One turn sends every row of this set to another row. A few are shown first. Where does it send the rows asked after them?
K_617: [-13  18  -2 -13  -4  -1  13  -8  13  14 -36  -1 -24 -10  -6 -22 -34   1
 -19 -21  11 -15  -1   6  15   7 -15   8 -42  13 -23]
K_74: [-14  -9  11   2  14  -6   3 -20  17  11 -20 -10 -26  -9   4  -5 -31   2
 -35 -18  -3 -15  21   3  17   2  -9   1 -28   0 -36]
K_367: [ -5  18  -6 -21  17   7  33 -13  22 -22  -9 -21  -9 -25  14  -1   5   8
  13 -17 -14   4  -5   2 -23   7 -11 -14 -12 -15 -23]
K_399: [-23 -10  -2   3   6  -7  -6   0 -11  26  27  29  14 -30  29 -20  -3  -6
 -10  -8  -4   7  -3  21  -2 -27  -3  -6 -19  17   1]
K_191: [-16 -14 -18 -49   6  23  29  -1   3   4 -24  -3  -4 -18  19  -1 -15 -13
 -16  -7  14  12 -19 -14 -21  -8 -37  -1 -19 -36  -6]
K_508: [  9  18 -14 -17  11   0  36  -8  15   8 -17 -23 -18 -29  29  -1 -10   4
  14 -29   0 -18  -2  -2  -8   0 -20 -11  -4 -15 -11]
K_129: [-19   4 -17  -4  15   4  -4 -13 -19  31  17  16  -5 -12  16 -24  10 -37
  -5 -13 -31   6  -1 -12   2 -19 -21 -32 -24   5 -14]
K_217: [-25  12   6  -6   3  18  20  -4  -6   8 -14   9  12   4  21   5   5   2
 -36 -19  24  -1 -22  30  34 -31   2   6 -27   4 -10]
K_706: [-10  13 -14   9 -18 -20  22  15 -22 -12 -16   7   2  25  29  -4  -7 -18
 -28 -14  -1  -1  15  19  10 -34  -9 -19  -2 -30 -16]
K_499: [ -6  -5 -12 -42 -10  26  25   5  -5  25 -30  19  -9 -16  26 -17 -27   2
 -18 -25  21  15 -25  -3  -7  -4 -25  -1 -22 -38  -4]
K_7: [-22  19   5  -4  30  -5  34 -13  11   7   2 -10   5 -16  38   2  -2 -15
  21 -17 -14  -5   3   6  -1  10 -30  -7 -10 -21 -23]
K_4: [ -2  -9   1 -26 -33  -8   9  15 -10  11 -19  -5  18   9 -17  -5 -15  -2
  -8 -27 -31 -11  -6   6 -18 -26 -38  -9  -8 -26 -15]
K_533: [-26   9  -4 -20   1  40  35   0   9   3 -11   8  31  19   5  -8  -4   0
 -31 -17   9  25 -34   3   5 -15  -8   7 -36  -7  -7]
K_214: [ -9  -6  -2 -41 -12  21  12 -20 -18  29 -23  14   2 -20  34   4 -13  -1
 -14  -6  11  12 -30   0  -1 -35 -13  -9 -17 -43 -14]
K_158: [-24  -9 -43  16  27   0   6 -11 -17  25  10  27   8 -17   7   3 -19  -8
 -33  -6  -6  10  -2 -17 -17 -17 -10 -26 -19   5 -14]
K_43: [-27   5  -9   2  12   0 -11 -12 -16  51  23  11   6 -26  17 -23  -2 -10
 -23  -9 -13   0 -15  -5 -20 -37 -12 -14 -18 -13  -7]
K_844: [-21  31  -2 -16  -2  26  32   0  11   4 -18  15   2  26  17 -17   2   8
 -25 -24  14   9 -28   7  18 -22   7  -4 -41   5   3]
K_761: [-39 -13 -16  -8  18  22  31 -11  10  24   1  16  20  17   6  -1  16  38
  -1 -25 -29   1 -12  -5 -14  -7   2 -15 -17 -15 -36]
K_159: [-25  -7  -7  11  31   2  16  16 -21  28  14  38   5 -20  10  -9  -2 -17
 -17 -12 -29   9 -11   2 -10  -4  -9 -32 -31   7 -18]
K_407: [-41  10   7   2  14  -4  10 -25   9  -1 -16   1 -28  -7 -10  -4 -19   4
 -23 -15  -9   1   4  26  -1  13 -18   9 -32   6 -37]
K_555: [-27  -7 -27 -15   0  -3  32  21   9  15 -24  16 -22  24  20 -53 -22   6
 -35 -11   3  -5   3 -16  -3 -14   3  -3 -13 -27 -13]
K_492: [ -5   2  -9 -10  -4  14  37   2  20  11  -6   8  -1  16  13 -20   7  42
   4 -32 -30  -3 -11  -4 -14 -17  24 -23 -14  -8 -18]
K_528: [ -3  20 -18   4 -10 -16  42  19   0  -2 -13 -12  -3  29  24  -4 -10  -8
 -16 -23  -8 -16  -1   2  -7 -40 -13 -15   3 -18   9]
K_873: [-30  -9  -9 -49  -4   8   5 -12 -15  27 -16  26  13  -3  30  -9 -10  -9
   0 -13   3  10 -19 -12  -5 -18 -44  -6 -13 -45  -9]
K_817: [ -4  -9   8 -13 -25  -8  -6  -2 -14  13 -27  11  -7  10  -9  17  -7  24
 -21 -26 -25 -13   6  10 -12 -29  -9 -31 -28 -19 -34]
K_283: [-30  14  -8   3  -6 -38  25  -2  -7 -18  -3   8   4  20  29  -6 -15 -16
  -8  -2  -8  -3   4  20   1 -35 -21  -1   7 -16   2]
K_102: [-22  11 -36   2   3 -14 -19  -3 -26   6  14  32   4 -22  16 -21  10  -6
 -17 -19   4   9   8   8  -3 -20 -15 -26  -6   4  -7]
K_5: [-50 -25 -33 -16  10  -9  27  -5   2   6 -17  19 -20  22  27 -26 -20  -9
 -19  11  -7   5  17 -15 -13 -10 -11  -3 -17 -28 -28]
K_300: [-27   5  -3   3  14  -9 -16   3 -20  10  15  29 -20 -21   7  -5   7   3
 -35 -20 -12  14  -2  12 -34 -21 -12 -32 -23  -9  -3]
K_210: [-17  11  16 -16 -17  -1  -3 -16  18   7 -21  -9   2 -10 -21 -28 -30   5
 -19 -16  -6  -2  -4  13   0  -1 -16  17 -35   2 -29]
K_867: [-37  -8 -22 -23   2 -20  17  12  19  -9 -20   5  -5   6   9 -52 -22   4
 -27   9   9  -9   7 -10  -6 -13  -1  12 -13 -13 -18]
K_744: [-18  -2  -1 -15  29  13  30   2   7  12 -11  22   5   1  16 -13  22  35
  -6 -23 -25 -11 -20  -8  14 -10  19 -29 -12 -14 -35]
K_41: [  1  13   4 -15  22   5  30 -17   1   4  -4 -16 -17 -23  42  -6   5 -18
   3 -22 -15  -4  -6   1  12 -10 -14 -19   9 -35 -21]
K_299: [ 14  -7   1 -15 -37   1  17   4  -7  22 -26   7  -1  -1  -8   7 -32  20
  -4 -37 -24  -5  -8  13 -19 -18 -19 -15 -18 -16 -15]
K_132: [-21 -22 -24 -11  12  -6  22  -1   3  14 -23  30  -3   6  28 -34 -33   9
 -28   3  -1   2   9 -25   7  -9  11 -13 -13 -35 -38]
K_487: [-24 -17 -16 -20 -26 -11  -1 -10 -22   6 -20  25   2   6 -17  12 -11  27
  -9 -24 -25  -1  -8  19 -20 -23 -28 -12  -4 -19 -24]
K_2: [-17  30  -8  -2  -3 -13  42  19   1 -15 -11 -13  27  28  12  -6  -3 -25
  -8  -6 -10  -8  -7   4   0 -30 -18  -9 -17  -9  -5]
K_522: [-21 -15 -21 -21   0  10  28  11  17 -12  -4  12   9  10   0 -31  13  42
 -11 -24 -25   6  -7  -1 -20  -9  11 -12   2 -20 -24]
K_518: [-46  24  16 -10   8  13   8 -20   5  12   1  17  22  16   8  -7   5  14
 -26 -25   4  10 -33  20  16 -24 -13  11 -25  -4  -3]
K_223: [-19 -19 -13   4  16   1  -7 -21  -3   6  18  20 -21 -13  18   3 -10 -15
 -27  -8 -15  20  11  -2 -15 -21  -9 -25 -29  19   2]

K_617 -> K_508
K_214 -> K_817
K_399 -> K_223
Now these:
K_5 -> K_873
K_210 -> K_367

